In the rows, 128 means zero.
One turn moves every row onto another: examples first, then more rows asked:
kepok: [128 111 115 111 129 117 123 114 165 137 129 169 109 135 127 128 137 132
 140 137 150 101 128 150]
nima: [131 108 129 115 126 111 112 116 173 155 125 162 116 150 116 128 136 133
 141 140 151 107 126 145]
pek: [123  96 112 115 147  98 119 106 172 147 145 150 118 138 108 126 126 106
 166 138 133 133 146 148]
lusof: [138 128 144 101 131 150 150 119 162 138 120 143 142 145 120 100  93 117
 158 128 128 128 189  99]
Gefo: [134 146 146  99 141 125 163 107 165 142 105 136 155 134 151  99 101 143
 135 138 132 113 156 104]
Zalef: [137 106 127 116 133 110 115 115 172 142 129 162 112 141 122 134 129 129
 140 143 155 105 135 154]
nifup: [127 108 127 116 136 117 120 101 171 143 125 155 121 148 115 117 138 127
 138 147 159 109 126 151]
Megos: [138 150 160 116 136 130 152  99 169 144 111 143 162 124 137  99 111 141
 129 135 144 110 144 118]
Buk: [138 144 157 111 138 133 154  99 168 128 102 135 149 136 149  94 109 145
 131 131 130 116 143 115]
Pesu: [131 125 138  96 143 105 140 126 151 127 112 157 161 108 169 114 136 150
 138 138 110 136 149 131]
lag: [117 114 131 125 128 114 123 106 177 157 134 168 121 149 117 129 122 117
 162 145 161 115 144 150]
Zel: [128 123 141 111 152 107 138 120 151 127 103 147 159 116 169 118 118 148
 136 130 102 138 142 132]
Kido: [143 104 128 109 146  90 111 108 163 134 137 147 114 133 110 140 128 115
 148 145 139 120 142 152]
tozak: [131 112 110  91 141 116 135 138 144 134 129 155 146 123 141 119 114 128
 159 122  99 148 187 111]
tevad: [127 128 149 110 151 112 133 130 167 133 105 154 165 103 165 110 132 139
 128 138 112 128 151 125]
subap: [120 114 126 109 138  98 137  94 165 144 144 151 121 134 102 132 131  97
 169 141 137 137 146 140]
Mor: [131 109 124 106 147 117 128 148 158 139 120 153 152 111 146 117 115 118
 143 123  98 145 185 113]
Pana: [134 104 125  98 143 120 128 135 146 132 123 156 148 119 146 121 100 118
 158 125  99 151 188 118]
Fodez: [136 135 128  92 131 143 156 113 168 136 132 145 140 144 121  96 101 123
 158 125 125 124 186  96]
Bok: [129 107 115 107 144 120 137 132 150 137 120 149 147 130 148 122  98 126
 155 113  95 154 178 116]
zem: [116 112 133 120 120 112 119  97 179 163 133 164 125 153 111 124 126 114
 160 140 152 126 139 140]
Sote: [136 129 134 106 136 140 141 126 171 141 124 140 141 132 120  95 102 110
 146 120 119 127 195  94]
Selal: [145 133 133 109 129 140 145 105 162 147 128 142 144 136 111 100  88 115
 145 117 131 128 185  99]
kuno: [122 112 133 118 141  95 120  98 169 148 141 153 122 142 104 134 121 103
 170 145 144 130 152 148]
sozu: [134 128 136 100 145 103 151 121 156 140 104 145 158 112 178 111 109 147
 134 137 114 128 153 121]
Rizus: [138 128 131 108 130 145 154 111 165 137 119 137 134 151 127  99  88 123
 149 116 122 132 179  98]
keva: [135 121 148 103 149 110 130 128 156 126 108 153 158 103 172 113 119 144
 143 138 107 128 149 137]
Pava: [133 149 160 110 141 136 145 108 180 134 110 142 154 124 139  86 117 130
 131 137 133 109 160 106]
tuzu: [128  99 119 110 154  96 115 112 164 138 133 147 123 133 116 131 139 126
 146 145 136 120 126 156]
veseg: [135 124 139 115 147 103 135 131 153 144 111 155 166 100 164 122 120 149
 132 129 115 128 140 135]
gedo: [107 120 125 122 122 119 138 104 170 155 135 168 119 145 118 119 134 115
 165 140 157 118 138 145]
ruro: [134 133 125  95 134 131 153 111 152 144 114 140 146 143 134 103  88 125
 144 126 123 129 190  92]
lev: [127 109 127 111 137  91 113  94 176 152 143 150 121 138 104 131 122 105
 167 139 130 133 145 140]
Dapid: [138 144 165 106 138 139 152 113 170 130 108 142 150 129 148  92 112 143
 144 141 135 106 149 119]
sopa: [141 107 112 110 140 112 128 136 147 147 130 153 148 111 138 124  97 123
 146 112 104 146 184 117]
Sel: [138 148 154  97 133 133 161 101 176 130 115 147 153 129 149  92 124 144
 138 143 136 113 147 115]
rulal: [134 114 115  95 139 107 140 127 142 142 113 147 148 120 160 115  97 129
 145 126 105 147 185 110]
pil: [141 105 123 106 142  90 105 113 169 143 134 147 114 135 110 136 131 125
 147 139 130 114 130 145]
Dunur: [140 104 117  98 145  98 122 103 160 128 140 152 111 125 110 139 134 113
 143 138 130 119 135 146]
lapiz: [120 105 120 120 130 121 125  94 178 152 139 156 117 152 107 112 125 109
 158 140 156 125 147 143]

pek -> lapiz
Bok -> Rizus
Where do these go?
Dunur -> subap
Selal -> Megos
Zalef -> Kido
rulal -> ruro
Pesu -> tozak
Pava -> tevad
nima -> pil
Dapid -> keva

One turn moves every row onto another: examples first, then more rows asked:
zegig: [127 136 107 110 134 140 113 118 109 133 130 117 139  71]
Gimus: [136 161 109 131 136 112 167 132 114 132 131 132 120  64]
ves: [ 99 124 129 152 121 134 174 139 113 114 127 125 122  80]
dabi: [141 107 116 137 144 117 159 155 136 133 117 116 109  73]
vage: [124 115 125 124 132 119 166 131 142 114 138 150  88  77]
bam: [150 104 107 125 130 136 158 140 139 127 126 102 110  73]
Soz: [143 116 132 116 158 143 135  98 140 128 149 134 119  78]
zarev: [121 116 109 129 126  98 144 123 128  97 125 132 150  85]
dibu: [123 118 138 133 122 122 148 116 158 109 128 147 100  93]
Godi: [130 132 142 127 144 130 135 125 105 158 124 146 115  95]
lav: [133 146 130 136 146 134 119 116 122 146 107 136 104  89]
fefe: [133 133 118 120 129 108 162 130 142  94 117 116 143  92]
vupo: [123 114 107 130 140 142 142 100 119 102 129 126 101 121]
ropi: [143 108 119 138 148 120 136 141 144 125 111 104 108  76]
Dof: [108 132  97 105 135 137 131 109 109 122 128 123 143  87]
vikuz: [100 112 123 137 115 115 166 137 115 141 131 134 126  79]
sipe: [135 128  95 110 113 139 131 121 105 122 128 117 139  71]
Mer: [125 137 151 135 138 141 135 113 111 138 118 145 100 100]
pas: [135 118 129 154 133 145 156 102 120 105 120 115 110 116]
goz: [160 111 141 115 151 132 147 106 127 113 142 115 125  88]
kaduv: [139 144 125 150 115 124 134  95 106 114 142 140 109  90]
luba: [144 107 112 126 133 140 150 108 126  96 117 115 108 114]
Gifis: [129 164 119 125 156 129 146 135 120 122 135 134 130  66]
pegiv: [ 93 122 108 147 120 126 161 130 105 118 139 129 132  83]
Posi: [135 131 115 144 129 118 144  85  99 127 150 136 131  81]

Dof -> bam
Godi -> ves
zegig -> dabi
Where do these go?
Gifis -> vage
Posi -> fefe

